A state moves one step at a time under one of 6 hidden systems, and each row is a state written as 22 numbers. Each run below is a few steps of one system.
run 1, z_218, 11 rows:
[[  2 -34  16  13  21  13  12  -1 -34   4  39  14  21  14   3  -2  27  -1
  -15  10   8  -2]
 [ 11   6 -36  -2 -35 -12 -11  12   8  -2   2 -18   5 -31   7 -15  11   2
  -12 -35 -21   0]
 [  0  23  -4 -18  25 -10   9 -23  -4   6  -7  44 -11   1 -10  49   8  12
   15   1   8   5]
 [-10  -7  18   0 -19  16  26  27  19   6  11 -12   4  25  24   0 -20   2
  -42 -10  -4  -3]
 [ 27 -14 -23 -16  17  24 -14 -26   9  10 -11   6  -9 -18  20 -25 -10   3
   33   2 -11  12]
 [-26  -9  29  -2   2 -15  10 -17 -18 -19  22  24  29 -17 -10  -8  16 -16
  -21  -2  20  20]
 [ -6  36 -25   3 -11 -10 -16   4  26  15  -9 -39  -6  -3  33   1  12   4
   -7 -18  19  -4]
 [  2   4   6 -26   7  36 -10 -16  -7  -8   9  37 -21  16 -18  17  -2  25
   13  20  21 -20]
 [-30 -27  18 -10 -24   1  16  -2  12   2 -21 -20  11   0  -2 -18 -12 -23
  -29 -10 -25 -12]
 [ 18  29  -5   5  20 -15 -16 -39  14   0  -5 -12  -2  -2  -3 -13 -24   7
   38   6   9  28]
 [-22  -7  33  17   8   8  -8  36 -10 -16  11  12   5  -4  -4  -1  11 -22
  -14  24  39  -2]]
run 2, z_906, 11 rows:
[[  6  -3 -29  -4  -2   4   0  21 -40 -25  -5  41 -10 -13   8  -2  11  23
   21   0  -2  10]
 [-14 -21  17 -20 -17   2  23  -5   4  36   5 -26  28   6  -3  -5  20 -16
  -27  -5  10 -10]
 [ 13  33 -18  -1  12   6 -11 -26  26 -19  15   2 -14   2  -4   3 -26  18
    5 -29 -26  17]
 [-15  -5   8  -6 -10  -9  16  36 -13   0 -22  41  -5 -11  18  28  10  -7
   -7  17  25  -4]
 [  8 -20   6   3   4   9   9 -29  10  22  18 -34  -1  13  31 -41  -5   4
   -7  -6  -2   2]
 [ -1  21 -14 -25   2  23 -21  14   6 -23  -5  24   7 -27 -33   0  -5  -5
   15 -12  -1  23]
 [-17  -7  16   8  -3 -29  -4 -26   7  11  -5   3  -1  -6  24  28  21 -12
  -30   9  23 -25]
 [  6  25  -9   3   2  13  -1  -7  -5 -12   6 -20 -13  27  14 -32 -26  35
   25   1  10  22]
 [-11 -22   8 -22   9  37  -9  21   7   6 -18  28   0 -12 -23  17  10 -25
   -1  18   3 -21]
 [  3 -11  21  26  -8 -39  -9 -48   4 -15  15 -13   8  -7   8 -19 -14  -6
  -16   2  -5   3]
 [  4  40 -19  -4  11   2  -7  29  -3   7 -25  -7 -11  -3  -9   3  -1   7
   44   8  20  21]]
run 3, z_333 (11 x 22):
[[-26 -27  -3  10   2   3   8   2  -8  -5 -11  17 -14   6  42  20  19  -6
  -29  -3 -13 -31]
 [  5   9 -11 -31 -25   4  -2 -31   9   0  -9 -23  15  -4  -7 -39 -22  12
   16 -12  -3  21]
 [  2  10  21   0  34   4   7  16   8   9  15  32   8 -11 -28  36   8 -21
   -4   5  13  15]
 [-17   5  -8  27 -13  -9 -20  -1  14 -19 -11 -19 -17   8  53  -2  -5   4
  -25  -1   5 -21]
 [  7  -3   1 -39 -14  10   8 -11 -15  18  -9   6  -8 -10 -27 -33   1  14
   37  14  20   8]
 [-28  -4  16   8  30  10   6   0   3  -2  11   1  29  14 -13  30  16 -28
  -30 -11 -13   2]
 [  9  32 -21  11 -25 -16 -36  -6  21 -26 -17 -15 -20  -6  12  -1 -25  15
    8  -1   1  -9]
 [ -2 -14  27 -11   8  -3  38  13 -23  24  -6  24 -19   6 -16  -4   2   5
   23  28  19   5]
 [-19 -15  -4  14  18  26 -17  -5   9  -7   5 -39  28  21   9  -7   8 -18
  -23 -13 -22  -7]
 [ 26  16 -13  -4 -22 -25 -33 -10  -2 -20  -3  16  -9 -30 -32   4  -6   9
   22   8   4  -4]
 [-18   0  20  15  11 -25  51  21 -17  21   0   1  -9  22   7  17  10   2
   -9   1   1   5]]
run 4, z_514:
[[ -8 -35  13   5   5  20  -5 -17 -22 -13  24  -7  -4  -3 -27 -41  12  -5
   -4   1 -17 -15]
 [ -3  15 -14  -6 -25 -44  11  -4  -6  -2 -11  -5  30 -21 -17  11   6  -6
   -6 -29 -20  23]
 [ 20  28  -8   3  29   6   9  15  16  26  10  14 -16  13  17  47   7  12
    3   2  17   3]
 [ -2 -27   5  17  -5  33  -6  20 -11 -30   8  10 -26  14  16 -26 -18  13
   -8  11 -14 -20]
 [  7 -26  -7 -35 -25  -5   7 -30  -9  11  -9  -4  27 -25 -17 -29   2  -6
    8 -10 -14  13]
 [ -2  40  14   9  21 -26  17  -2  11   9  25   2  16  -4 -10  22   6  -5
   -9 -16  22  35]
 [ -1   8 -21  17   2  18 -19  26  14 -14  -5  10 -35  -3  46  12   4   9
  -14  -3   4 -23]
 [ -3 -27  -1 -32 -17  23   6 -28 -27  -1  -4   6  -4  19  -8 -26  -2  27
   15  16   1 -17]
 [-19  11  23 -14  -4  -4  15   0  16   3   2 -16  42  -4 -31  -8 -14 -27
  -17 -18  -5  35]
 [  5  20  -6  19  25 -23 -15 -17  29   1  -3  19 -23 -25  33  32   3 -11
   -5  -5   8   0]
 [  1  -6   2   7 -21   3  -1  17 -24  -5  -4   0 -27  23  23 -17  -3  32
   13  31  31 -20]]
run 5, z_906, 11 rows:
[[ 22   4  21 -18 -12   1  14  14  23  38  17  -8  13 -21 -18 -17  -3 -13
   -1   5  31  20]
 [-24  16 -13  19  37   9 -23 -23  15 -21   8   2 -18 -17  19   0  19 -13
  -11 -28 -12  -2]
 [ -3   0 -12 -18 -42 -11 -13   4 -26 -18 -21  12  20   6  21   5  -3  22
    5  21  30  -1]
 [ -3   6  24 -20  16  23  17 -20  23  38  18 -20 -22  17 -22 -13  -1   4
    1   3  14 -11]
 [-19   1   3  14  15  12 -22   0   8 -50 -15  22   3  -7   0   2 -29 -17
   -3  -2 -23  13]
 [ 26 -18   7   3 -21 -34  -7   2  -1  25 -19   4   0 -19  17   4   2  -6
   15  36  32 -10]
 [ -9  17   4  16  40  19  -3 -11  -8   4  33 -29  -1  13 -13 -31  17   3
   12  -9   9  15]
 [-15  -2 -20  -7 -23  12 -38  15  -1 -31 -30   4  14  -1 -16  24   0  -9
   -8   4 -13 -25]
 [ 16  -2  21   2  -9 -38  20 -36  -8  23  11   3 -16  15 -12  11  -5  21
    6  19  11 -13]
 [-17  18   5  18  32  19  12  36   4  -6  -8 -18  -1  21  -9  -9 -20  -9
   16  -3 -16  28]
 [ 30 -43 -15  10 -10   1 -27   9  -4  -1  -7  19  11 -20  11  21   9 -14
   -9  17 -19 -30]]
run 6, z_876 (11 x 22):
[[ 19   8 -31 -22  -3  13  -1  12  -2  -2   2  44 -17 -20  -9  30  10  17
    7 -15 -16  -6]
 [-15 -27  10   9  -1 -21  38 -11 -27 -12   6  18  18  10  28  -7  -7   4
  -15  -7 -20  21]
 [ 32   4 -14 -14 -16  12   4  20  38  26  -1 -14  15 -14  21  -3 -19  -6
  -10 -17  -5  18]
 [ -2   3   8   2  27   6 -14 -20  -2 -18  27  42   2 -25  23   6  17  -6
  -11  -2  32  14]
 [-30  -6  -2 -16 -34   4  12  -3   2   6  -7 -21  -2  11  34 -11  10  10
  -34 -14  10 -21]
 [  5  25  -8 -46   8  33   4 -23  19   6  -1  22  -5   8 -15  13 -19  19
   15  -8   6  13]
 [-23 -26  42  14   5   0  12  -6   9 -19   2  21  -1   5   2   3 -23 -21
  -31  12  -9  -7]
 [ 10   7  -8  -4  -7   0 -10  -6  34  18 -30 -23 -29  -8  32 -21 -25   2
   18   6   6  -4]
 [-15   7  26  -8  25  22 -16 -12  -6 -10  13   5  16   1 -18 -17   2 -10
   15  24  46  21]
 [-24  -7   6   5  -6   4 -15 -13  18  12  -7 -34 -14  11 -11   9  15 -13
  -22  -1 -10 -48]
 [  1  37  -8  -8  -7  -7 -11 -14  -6 -21 -15   7 -29   9 -28   1 -24  31
   37  10   3   2]]
run 7, z_876:
[[ -2  48 -22  -8  11  19  -2  22   6  15  -6 -28 -10  23 -18   8   3  20
   26  -8   8   8]
 [  1 -29   9  13  10  12 -17   3 -28 -25   5  29  13  14 -26  27   3  -6
   -3  26 -13 -21]
 [ 15 -14  -7  13 -23 -40  21  -7  -4  19 -12 -24 -25 -11   1 -21  -7   5
    9  -7 -32 -12]
 [  4  29  -8   6  21   0  -3  25  -5 -10   1  -1  26  -8 -12  -3  -5  -7
   27  -5  10  50]
 [ 10 -28   0  23   4  -7 -17   8  -9  10  15  -2  20   4  15  32  31 -15
  -27  13   4 -30]
 [ 14  15 -30  -8 -26  -9   5  -8 -14  -3  17  -2 -32 -11   1 -22  11  40
    9 -23  -7  -8]
 [-25   2   1 -22   7   4  23  15 -20  -9 -13  21  41   1 -17  17   4 -14
   -1 -14 -11  34]
 [ 35 -13  -3  19   1 -10   3  -9  24  17  15  -4   2  15  28  31 -17   3
  -23  -2 -22 -13]
 [ 12   3  -2  -3 -17   2  -1  20  -5 -18  13  31 -24 -39  15 -33  -7  10
    6  -3  19  17]
 [-34 -12  -4 -17  19  12  11 -17  -8  18 -15 -11  34   4  29   1  30 -19
   -9 -13   8  13]
 [ 22  23  -2 -12 -21  12 -15 -23  29  -2  33  -7   3  16  -7  16 -17  24
  -27 -12   5 -11]]
run 8, z_779:
[[-21 -14  12   0  -3  -6  14 -15 -16  16 -14 -10   0  34  40  10  10  11
   -8  20  25 -20]
 [ 18  11  -6 -14 -18  30 -21  11  22 -13  -3 -11 -17  -2 -19 -29 -37  13
   15   3  -5  -1]
 [-29 -13  25  -1  34  -2  -3 -23  -1   0 -13  16   8 -10 -29  17  13 -36
   -1  10  -6  -4]
 [  3  20   6  32 -25 -37  -9   4   5  -9  -1 -24 -10  14  29  -2 -17  14
   -8  13  24  -6]
 [ 15  10 -14  -9  25  31 -17  20  -9   9  -6   7 -18  -5 -29  -6   6   4
   43  12   7   5]
 [-23 -27  12   9  -1  -5  -4 -29 -18  -5   7 -20  23  25 -12   5  17  -8
  -22   5 -16 -28]
 [ 26  26 -14  11 -28 -36  -5  14  22   1 -17 -13 -18 -14 -12   7 -29  10
   12  -5 -15   2]
 [ -2  -3  16   9  47  10  22  17 -23  14  13  16   9  17 -20  15  14  -8
   18  14   4  19]
 [ 15 -27 -16  30 -25  -7 -24   8  -8 -16  10 -26  15   7  29  -9   4   3
  -27  -1 -15 -23]
 [ 23   9 -16 -20   0 -19  10 -14   1  19  -3  10  -8 -37 -32 -10   6   2
   31 -15 -13  18]
 [-29  10  10   6  10  -2  26  13 -14   2  16  -8  31  32   1  27  17  -1
  -31 -14   6  11]]
run 9, z_779:
[[  7 -30   5  -6  -6  12 -15 -22  16   2  12   5   6 -31  41 -36   5 -14
  -18   0  18   1]
 [-30  32  -1 -27  -7  -1  -7 -27  11 -12   4   6  -5 -30  -7 -24  11   2
   -3 -24  28  17]
 [-32  26  -3 -28   5  17  -5 -11   9   2 -21  12  -5  23  20  36   6  13
   -8   2  31 -11]
 [  1 -13  14 -15 -10  29   1  -7  14  -6  -9  12 -36  23  12  -7 -34  21
    1  22   4 -27]
 [-26 -19  29  -4   8  12  -7  -2  13 -11 -31  -2  -4 -14 -21 -31 -24 -34
   11  20  -5   4]
 [-10  19  23  22  11 -26 -32 -24  18  -9  -5 -20  13  -4   5   4  -7 -20
    3  23  38   7]
 [  3  29  -4  16   5   0 -29  10 -10 -11  10  -3 -36   3 -16   2  16  19
   20  20  33 -23]
 [-20 -11 -12  -4   8  13  -4 -10 -26   7 -22 -25 -12  32 -22  -2  18  10
   24  12 -16 -34]
 [ 14   0   7   1 -22 -15  -4  -6  10  -1 -17 -27  13  22 -39  12 -36   0
    5  13 -28  -9]
 [ 18   3  19  38  26 -23   8  29   7   6   6   5 -12  -4 -29  24  -9 -22
    6  13 -14   5]
 [ 14 -16  -9  49  13 -23  -6  18 -38  -8  13 -16   8   6  22 -10  18   2
   11  13   1   6]]
run 10, z_514 (11 x 22):
[[ -7  13  12  -4   8   6 -12  -9  47 -16  -7  19  -9 -25   0  10 -28 -25
  -20 -18 -15  10]
 [  1 -11  13   3  -5 -28  14 -18  -9  11 -11  23 -28 -12  41  -8   0  10
    9  22  31  -3]
 [ -8  13  -4  -3  -3  21 -12   8  -4   1   0 -43  25  23  14 -34  -3   8
   10   5  30  19]
 [-22   8   0 -12  11  17 -40 -30  13 -18   6   6   9 -18 -27  14  22 -20
  -16  -9   6 -17]
 [-24  10  10   3 -21 -40  26  -8  -1   5 -20   0 -23  14   1  25  -2  10
  -15   2  -3 -24]
 [  2   5  -6  -7  22  22   1  17  13  17 -39 -15   2  26  14   7 -28  -1
   36  21  -2  14]
 [  8 -35  30  20  15   9 -30 -14  -3 -20  14  11  18  -8 -13  -8  -4 -27
   -5  33   9  -9]
 [  0   3  -4  21 -27 -50  -2  -2  -3  10  -5 -37  -8 -22 -11 -18  16  -8
   -1  -8  -7 -12]
 [ -2  31 -30   0  27   0  -6  14 -20  10 -15  -1   7  19  -6  36  25  12
   33   3   8   8]
 [  9 -24   8  13  -6  28 -13  24   0 -14  17   7   4  27  -7  29  -9   1
  -30  14 -17 -34]
 [ 13 -22   0  -3 -11 -16  18 -14   5  12 -15  -5 -24 -17 -26 -23 -19  -3
   16  -6 -47  -7]]
run 11, z_333:
[[ 25  21 -20  16 -10 -19  -4  13 -15 -13   8  11 -41  -9  10 -13  -6  36
   24   3   6   1]
 [  2 -43   4 -14   1  17  36  17 -29  29  -3  11  20  21  13   4  13   1
   -3  11  -8  -3]
 [ 15  -2 -13   0   0  13 -23 -32  26  -8  26 -20  16 -10  -8  -9  -7  -5
  -19 -30 -33   0]
 [ 16  15  -5   6  -9 -33   8  25  -7 -11  -5  42 -11 -36   0  14  -6   0
   12  -1   6  25]
 [ -1  -8   3   5  11   1  28  -2   1  35   6 -17   1  27  55   4   7   9
  -12   0  14   2]
 [ 10  -8 -12 -27 -10  47 -26 -10   6 -15  23   6   6 -15 -11 -30   2   9
   -4 -12   3  -4]
 [-15  -3   3 -10  -4 -30  11  -3   4   2 -20  33  13 -33  -5  33  12 -27
  -15 -12 -11   6]
 [ -8  41   0   6   8  -8   8 -19  20   4   6 -23  -8  22  35  -8 -19  20
   -1 -13  21  24]
 [  5  -8   6 -24   2  49 -15  29   1   2  -1  26  -9  -4  -8  -3   1   1
    9  26  33 -10]
 [-35 -24  12  -4  -3 -11  -3 -35   8  -1 -16  -4   5 -13   5   2  13 -28
  -26  -7 -16 -24]
 [-11  49  -6  -7  -1 -14  -7 -11   5 -14  -6 -18   8  -3 -20 -17 -14   9
   25 -12  15  37]]
run 12, z_218 (11 x 22):
[[  3  -7   6 -15  -9  25 -35 -25  19 -10   1 -10   6  11 -42  11 -12  -4
   -5  12 -11 -32]
 [-13  -3  30  16 -12 -36   6  -8  12 -10 -26  -2 -27 -14 -21 -12 -31 -16
    6  16 -12  -6]
 [-13  18   6  24  24  -6   3  15 -16  -2 -14 -28   4  32   2 -12 -13   3
   33  20  14  24]
 [ 21 -22  -2  22   1  16 -37  25 -13  -6  17 -17  21   5 -19   0  16 -10
    1  26   9 -20]
 [  5  -8 -15  16 -19 -34  -3   0 -19  -4  -3  -3 -28 -22 -29   1  21   3
    6  -6 -29 -31]
 [ -9  30  -8   3   0 -20  22  22 -15  -7 -17   3   4  27 -24  36 -14  15
   13  -7 -20  16]
 [ 34 -19   6  21  15  15   4  33  17  19   8  -3   8  22   8  30 -20 -10
   -6  16 -17  -4]
 [ 27 -37  -8  21   3  -4  14   7 -21  -4  18  17 -20 -23   9 -34   1   3
    8  -1 -29   4]
 [ -7   7 -23  -2   3 -21  16  11 -32  -6  -3  12  36 -18   5   6  26  -3
    5 -24  -7  36]
 [ 24  23 -14   4   7  -4  -2   6  16  22  29   3  11   6  14  48  18   9
  -25 -16  12  -4]
 [  8 -11  -6 -17 -12  23  18  14  10   3   8  35 -42  -7  20   4  -7  20
  -14 -10 -12 -20]]

Which system made each of these runs?
run 13 (2 x 22):
[[-29 -15   1  -2  45  11  28  -2 -20  20 -14  13  -9   9   8  14  29 -12
   10  -3 -12  -1]
 [  5   6  -8  -1 -22  10 -35 -20  11 -30   4 -23  38  19   7  -4 -26  10
  -14  -1   0   5]]

z_333
run 14, 2 rows:
[[-13 -17   3 -30 -28  -9   0 -22 -26  -3 -20   9  20   4 -40   7   6   4
    9  16  -3 -18]
 [ -7  17  18  12  19 -16  22  11  28  28  -6 -28  16  16 -16  24 -11 -24
   -8  -7 -14  16]]

z_514
run 15:
[[  3  19   7  31  14 -11   7   6  30  10  -2 -19 -46  16  20  13 -19   3
   -5  -2 -13 -16]
 [  2 -24 -10  -5   1  17 -16  11 -30 -18 -33  21  -8  -4   7 -19  -8   4
   39  32   3  -1]]

z_514
run 16:
[[ -4 -13 -30   1  19  12  -6  -7  11  -4 -11  13 -27 -29  16  -3  12 -11
    1 -28 -44 -11]
 [  2   5   5 -11 -16 -30  20 -23 -21 -12   5  30  29  10  12  18 -14  21
   -4   3  11  27]]

z_218
run 17:
[[ 16 -39  27   2  19  14   9 -15 -10  -9  15  40   3  -3   2 -11 -18  -7
    2  22  -5  11]
 [ 15  -5   5  14 -29 -31   5   6   7   3  16 -25  13 -32  12 -42  -5  -9
  -12 -13   4  22]]

z_514
run 18:
[[-25  20   3  20  -5 -24   1  24  -6 -12 -13  -6 -37  -9 -38   6  13  -7
    3  -2 -12 -23]
 [  4 -20 -27  -2  10   0   9   7 -21  17 -36   1  18  27  25  34   7   3
   16  10 -23  -8]]

z_514
run 19:
[[-14  -8  18 -15 -18  18  -8 -32 -13 -30  25   2  24  16 -16 -28 -13  15
  -17   3  11   3]
 [-13   8   9 -22  -7  -7  15   0  40  28 -28  -1 -17 -18 -19  20  -6 -23
   -9 -13 -17 -14]]

z_876
run 20, 2 rows:
[[  3   3  19   1  27  10 -13   8  -6  16  -6   9  -9   6 -18  10  10  -5
   30  43  42  -5]
 [-19 -23   4  35  -5  -4 -17   9 -10 -18   0 -39  13  13   3 -17   6 -17
  -24   0 -20 -22]]

z_514
run 21:
[[ 29  -8 -21  15  37   4   2   2  20  27   0  -3  -2  -8  30  18   5 -14
    5 -15 -28   8]
 [  9 -18   6   3 -21 -16  15  -6 -38 -26  35  29  17  -9  -4 -19   3  18
  -13  -4   1  19]]

z_779
run 22 (2 x 22):
[[-20   3  -9   0  -1 -22   3 -27  -2   5 -27 -14 -44 -20  -1 -26  10   2
   23  -6 -12 -18]
 [-23  30  10  -9   2   6  -4   0 -16 -25  -6  -2  34  34 -26  15 -16  10
    8  11  17  23]]

z_218
run 23, 2 rows:
[[ 31  10 -25   4  11   2 -29 -21 -20   4  18   1   2   3  11   2  21  27
   28  17  31  -2]
 [-17  -6  -7 -19 -21  16   6   5 -16   5  11 -15  -9   9 -43  -5  26  12
  -12 -16 -15 -35]]

z_779
run 24, 2 rows:
[[  4   3  -3   3  -9 -15  17  12  37  40 -18 -34 -16  -9  11   1  -5 -16
   -9 -16 -20 -10]
 [  1   9  -6  14  38   2 -11 -13 -27 -21 -10  28 -10  10   5   5  -6  13
   42  24  11  17]]

z_514
run 25:
[[-11 -15 -10 -21  16  35  29  29 -12  29   9   4   9   8   8   5  31  -2
   -9 -18  -4   1]
 [ 11   6  -6   2  -4   4  -8 -31   8 -33  24  13   6  13   3   4 -31  19
  -18 -20 -30  11]]

z_514
run 26, 2 rows:
[[ -7 -24   7  -7  -7  21  -6  34 -14  -3 -30  -4  -4  -8 -22 -35  -9 -14
   29  27  -1  -2]
 [ -6 -16  11  20  24 -25 -14 -38  -9   7   4 -18  27   4 -19  14  20 -23
    0  10  -8  -8]]

z_333
